(in the rows, 128 means zero)
A state moves one step at a time under one of 6 hidden systems, and each row is a state written as 18 numbers. Each run below is a few steps of one system.
trace 1, Q_157 (10 x 18):
[[ 95 111  56 152  77 139 114 118 144 147 105 149 104 116 104 130  70 130]
 [116 140 140 103 176  96 109 102 108 103 127 176 189 105 160 102 163 160]
 [161 139 159 143 131 148 190 128 122 155 116  88 113 176  85  83 137 108]
 [ 85  76 126 105  59 174 106 151 149 130 140 144 114 103 119 166 138 144]
 [109 172 114 146 133  68 149  89  68 107 136 124 151 112 177 152 130 113]
 [160 122 130 165 179 139 135 137 189 147 118 109 160 112  67 111 146  91]
 [119 102 160  63 137 178 112 128 121 137 120 133  80 155 168 172 128 127]
 [147 151  85 173  81  81 107 119 106  93 140 105  76 102 143 108 123 134]
 [124 163 137 142 167 127 103 167 171 151 135 129 208 125 116 135  97 160]
 [146  99 131  83 161 125 175 116 108 121 112 176  84 182 108 134 105 103]]
trace 2, Q_729, 10 rows:
[[112  67 119 125 148 104  94 121 128 142 159 132 200 114 166 106 171 148]
 [113 202 151 140 113 121 196  97 107 141 123 132  88 151 113 150 128 106]
 [151  81 134 120 110 156  82 145 170  77 134 104 153  81 105 120 165 144]
 [108 123 134 120 165 110 165 119  76 176 141 107 131 168 181 166 115  90]
 [128 159 110 151 106 148 105 123 178 108 105 152  74  70  83 143 138 114]
 [150 114 140 103 157 123  95 148 105 115 134  72 183 157 180 132  93 155]
 [120 120 113 148 145 124 168 146 127 173 117 186  60 130  91 122 116  89]
 [122 148 103 109 104 126  66  91 169  99 125 127 171 126 148 122 119 187]
 [151 122 154 140 138 120 184 164  53 129 116 112 110 153 121  82 109 116]
 [104 114 120 125 128 126 109 108 201 154 152 188 149 111 106 129 180 144]]
trace 3, Q_24 (10 x 18):
[[163 113  80 138 152 111 129 113 184 135 122 119 163 174  87 127  77 113]
 [ 96 105 103  85 101 165 103 111 109 137  92 178  92 132 142 104  93 164]
 [139 199 156 151 115  94 102 134 125 132 159 137 110 122 157  87 166 179]
 [127 125 159 155 122 145 167 188 133 163 141  91 185 148  93 134 103 130]
 [112  63 123  90 117 105 164 125 108  88 146 197 138 129 108 156 138 114]
 [122 147 112 118 161  99 120  41 110 133 117 117 167 135 179 102 157 132]
 [118 125 174 122 127 208 117 142 122 144  90  75 120  88 127 110 159 123]
 [160 113 141 137 115  97 130 161 141 102 181 111  73 132 131 193 154  91]
 [131 130  62 170 141  96 149  97 128 135 106 110 146 128 105 135  73  81]
 [117 128 116  90 151 175  74 119 161 113  79 174 117  97 123 123 108 152]]
trace 4, Q_729 (10 x 18):
[[ 99 122 145 146 154 132 132 199  90 134 125 123 182  90 138 165  90 121]
 [148 147 125  91 191 123 142  96 170 109 109 181 106 141  98 167 116  95]
 [147  99  95 114 107 172  79  98 139 135  95  78 104 151 149  83 102 147]
 [109 136 131 161 130  93 117 184  77 160 151 162 101 112 161  91 123 155]
 [145 177 128 139 123  94 150 125 190 111 152 163 168 152  71 140 117 146]
 [121  65 127  94  98 173 166 106  97 105  92 104 165 148 105 102 112 129]
 [102 118 128 123 152 108 121  84  96 144 132 165 102  94 168 101 200 114]
 [151 200 160 152  98 124 121 127 171 132 157  71 116 140 129 139 154 144]
 [124  63 144 128 101 148 147 202 113 113 146 109 151 114 104 166 114 110]
 [102 130  91 115 182 100 134  73 131 131 117 167 140 113 143 185 125  80]]
trace 5, Q_865, 10 rows:
[[134 147 146 107 115 181 125 123 201 102 106 120 164 119  69 158 124 134]
 [133  58 121  94 117 117 140 149  59 105 132 131 122 160 157 114  96 139]
 [119 153  92 174 153  85 128  84 156 182 144 155 110 121 131 100 167 107]
 [118 183 168 103 119 182 102 126 141  96  93 103 164  98 133 141 119 165]
 [153  79 155 132 121 116 176 195  85 126 153 128  99 158 110 123 120 112]
 [102 106  67 151 112 104 113  69 184 157 149 132 149 124 126 149 146 104]
 [123 177 147  96 158 156 117 105  82  92  65 134 128  98 155 121 104 142]
 [177 114 171 144 155 105 135 186 145 148 177 115 109 160 119 107 162 127]
 [ 92 115  89 134  51 156 119  93 168 147 133 104 122 136 126 169 114 127]
 [130 128 114 126 156 107 135 138  67  69  88 175 126  79 123 113 101 122]]
trace 6, Q_423 (10 x 18):
[[161 180 121 166 123 108 103 117 178 131 132 140 125 121  95  58 148 166]
 [142 132 172 111  99 150 160 159 126 114 140  77 181 173 111 141  97 153]
 [ 88 116 145 143 110 112 194 139  99 163 144 188 119 119  98 118 167 113]
 [ 95 153 126 112 120 123 110  51 148 112 127 120 189 104 158 149 171 143]
 [142 151 188  87 173 168 139 135  87 110  87 118  96 118 143 130 137 113]
 [132  72 126 139 112 116  87 154 146 141 177 112  86 108 159 152 182 109]
 [111 151  79 132 111 130 130  93 128 109 100 117 101 120 127 194  72  86]
 [149 108 109 131 196 116  84 169 132 114 107 174 141  95 127  98  96 137]
 [168 102 102 117 122 120 110 102 158 153 148  91 114 209 146 103 107 143]
 [136 147 121 166  63 151 151 155 126 112 104 125 102 109  65  85 101 144]]
trace 7, Q_669 (10 x 18):
[[117 101 131 156  81 101 125 191 105 116 161 158 157 103 116  88 131 178]
 [ 98 147 147 130 130 118 199 119 106 169 132 141 189 175 113 126 108 135]
 [128 120 147 130 132 147 168  87 118  98  98 132 162  91  84  79 187 117]
 [120  81 151 113 116 161 131 106  98 166 134  58 123 146 172 116 171 112]
 [116 144 132 160 122 133 152 133 134 137 134 109  77  91 113 193 158  62]
 [142  92 102 120 156 132  85 131 162 102 125  83 174 109 142 186 106 100]
 [139 127  97  91 169 136 109  94 151 134 101 169  63 153 134 150  95 107]
 [142 165 113 131 112 101  52 128 155  94 145 142  99 106 163 117 132 179]
 [148 159 134 141 127 118 129 196 110 147 131 128 111 169 130 116  50 162]
 [119 120 129 131 115  93 154 156 143 111 148 211 162 121  75 108 132 162]]
trace 8, Q_423 (10 x 18):
[[ 88 136 138 104  87 142 195 108 112 166 127 154 139 186 113 141  96 141]
 [119 143 144 143 123 105 137 104 117  94 130 172 159  78 109  82 194 146]
 [117 152 176  99 149 160 132 103 117 149 124  62 167 152 176 153 150 128]
 [118 118 164 111 114 154 141 152 123 121 132 171  46  97 112 152 172 107]
 [114  99  89 138 124  96  95 106 119  97 146  96 153  94 175 182 137  97]
 [132 153 116 118 193 160 116 123 129 152  71 151  83 123 130 139  84  95]
 [174  76 103 119 119 106  59 154 160  98 158 133 109 136 142 101 131 164]
 [145 138  90 165 105 123 165 123 108 147 113  77 110 170 107 121  63 100]
 [109 146 119 160 122 123 113 179 160 150 133 186 159 102  85  96 108 170]
 [146 134 139  95 130  96 166  86 125 114 149 126 184 201 136 122 121 154]]
trace 9, Q_669, 10 rows:
[[121 125 146 155 117 154 154 154 118  92  98 125 138  54  75 140 147  93]
 [129  60 127  90 164 128 120 105 131 148 149  96 171 170 169 154 142 106]
 [123 172 106 138 118 143 136  68 157 128  96 139  56 109 104 146 140  92]
 [143 108 129 123 135 134  53 166 118  95 130  83 143  88 180 139 121 149]
 [146 142 121 130 164 109 150 153 154 169 144 167  74 182 111 159  84 105]
 [124 134  96 130  83 111  91 115 165  72 131 159 165  94 102 118 126 174]
 [125 140 136 105 157 128 141 131  61 151 103 129 128 177 167  90  77 155]
 [133 155 157 159 124 110 141 144 156 139 152 176 112  99  87  88 194 140]
 [125 107 145 120  71 148 152 135 107 120 139  60 184 162 133 134 108 151]
 [101 105 116 142 156 123 185 117  81 140 103 170 104  99 102 129 143  70]]
trace 10, Q_157, 10 rows:
[[131 158 130 103 174 127 100 105 182 123 136 106 188 139 147 193 117 124]
 [170 112 112 120 177 137 128 131  97 113  81 128  64 129 121 106  98  88]
 [147 122 129 125 105 122  55 145 171 140 169 126 104 134 161  96 157 185]
 [122 204 133 127 107 123 157 140 105 112 103 146 128 152 114 137  55 161]
 [140  42 101 131 135  99 134 154 134 115 149 171 171 129  93  94 130 134]
 [ 93 138 130 101 125 152 144  56 124 188 115 123 136 174 157 110 140 139]
 [118 133 144 142  87 157 151 126 106  82  97 142 110  62  82  96 161 126]
 [113 115 170 138 125 113 141 171 106 155 180  87 173 136 164 161 155 126]
 [119 144  91 146 125 127 163  96 158 142 114 135  94 125  89 188 109  62]
 [144  90 126  97 169 139  66 109 137  84 116 104 155  86 166 139 158 122]]
trace 11, Q_865, 10 rows:
[[145 138 139 134 103 142 135 113 167 112 122 166  65 105  73 102 179 123]
 [115 122 115 138 101 115  99 160 109 111 139  90 201 123 158 137  82 169]
 [115 128 129 123 153 139 190 121 117 167 105 189  82 144  84 123 123  91]
 [139 115 131 109 119 106  86  90 155  88 158 114 193 120 154 119 175 164]
 [109 152 142 143 123 165 165 139  69 176  88  95  85 140 141 111  93 110]
 [132 100 139 139 131 105 111 150 177 105 170 161 136  79 104 154 195 116]
 [120 155 110 114 115 134 148  99 102 125 107  77 154 172 154 166  61 124]
 [154  85 126 122 167 137 120 131 137 120 109 165  73 100 102  84 169 102]
 [119 168 123 133 111  99  84 128 144 142 169  96 153 152 188 159 117 172]
 [138 146 134 138 109 166 173 140 121 116  78 144  71 116  61 110 103 106]]
trace 12, Q_24 (10 x 18):
[[155  84 172 103 160 144 112 151 154 104 142 115 188 116 120 108 179 143]
 [107  91 136 103 120 132 174  96  90 159 142 108  99 165 162 171 152  84]
 [130 134  99 164 107 118 120  92 118  73 107  98 141  55 114 121 159 105]
 [143 138 137 113 207 148  83 147 151 144 110 100 123 122 158 174 107  97]
 [154 131 112 133  99 146 153 103 163 135 115 137  42 153  76 119 128 101]
 [130 133  78 148  84 105  66 141 139 108 141 106 135 122 154 134  74 166]
 [118 170 142 144 180 132 143 170 108 169 100 186 107 119 113  99  89 137]
 [139 133 146 108  90 124 134 122 198 125 164 154 158 175  88 121 146 176]
 [108  97 129 109 101 119 156 141  42 127 129 112 149 161 166 103  92 152]
 [ 99 121 146 153 148 112 134 130 120 140 140 172 159  64 123 105 202 123]]

Which system made each run below?
trace 13 (2 x 18):
[[110 123 114 173  89 102 198 101  97 148 142  89 154 145 112 126 138  95]
 [ 81 103 128 128 142 173 121 112 167 149 110 135 166  74 108 169 165  92]]
 => Q_157
trace 14:
[[111 155 132  91  95 157 155  93 114  68  83 154 116 109 102 172 104 121]
 [141  72 119 166 148  93 112 158  84 126 150  90 161 101 160  92 156 117]]
 => Q_157
trace 15 (2 x 18):
[[152 142 119 120 128  94 185  88 154  83 137 151 137 153  72 165 134  92]
 [ 95  75 129 123 143 178 124 132 104 146  87 121 192  90 123  88 136 131]]
 => Q_423
trace 16 (2 x 18):
[[127 139 127 115  86 184 131 135  91 114  72  94  91 133 118 113  66 139]
 [139 140 122 179 137  62 110 189 120 143 183 156 125 113 136 112 137 145]]
 => Q_423
trace 17 (2 x 18):
[[113  93  81 149 111  99  96 159 133 129 162 113 127 114 159 196  94 103]
 [133 144  74 127 179 115 127 103 145 132  87 179 113 133 105 133  68 106]]
 => Q_423
trace 18 (2 x 18):
[[118 171 136 138 111  77  96 111 133 102 172 156 134  93 164 135 184 161]
 [157 166 148 144 156 134 175 148 131 122 107  78 173 155  88 139  82 109]]
 => Q_157
trace 19, 2 rows:
[[130 117 117  94  81 141  97  92 145 137 148 101  70 176 174 152 129 144]
 [130 125  98 202 101  93 111 182  94 127 140 102 114  78 133 110 112 120]]
 => Q_729
trace 20:
[[146 179 189 138 123  96 153 183 112 125 172 134 112 149 135 127 147 156]
 [132  78 109 133  97 125 154 131 188 119 154 130 165 144  64 162 134 107]]
 => Q_729
trace 21 (2 x 18):
[[ 92 133 161 106  96 158  91 155  92 144 135 111 141 116 188 123 129 184]
 [158 168 156 157 158  83 191 155 114 128 151 140 110 148  96 144 131  91]]
 => Q_669
trace 22 (2 x 18):
[[131  92 117 132 161 100 111 186 119 175 162 148 149 167 153 114  91 154]
 [126 149  95 103 107 121 147  58 166 130 116 184 103 171  97 111 115 145]]
 => Q_157
trace 23:
[[135 223 107 155 145  99 112 111 122 132 108 111 118 136 154 128  71 139]
 [149 109 142 133 135 172 114 188 173 144 109 146 128 126  69  82 107 155]]
 => Q_24
trace 24 (2 x 18):
[[138 148 131 179 154 123 164 180 115 178 120 102 154 147  99 100  81 116]
 [104 126 132 110  94 123 136 126 185 153 162 190 154 161  98 126 139 175]]
 => Q_423
trace 25 (2 x 18):
[[128 186 129 151 123 139 148 159 131 178 121  96  94 169 128 160  62 118]
 [136  95 126 123 135 114 119 164 147  68 129 186 158  77  83 136 139 136]]
 => Q_669
trace 26, 2 rows:
[[159 145 126 174 123 122 144 169 153 151 139  60 163 159  97 121  90 121]
 [ 91 120 132 118  94 138 169 158 143 158 139 198 145 153  79 129 104 156]]
 => Q_423
trace 27, 2 rows:
[[144 132 101 145  85 118  80 186 125  90 132 126 101 112 132 124  68 169]
 [156 139 104 168 169  73 160 152 136 154 149 128 149 169 102 129  83 105]]
 => Q_423
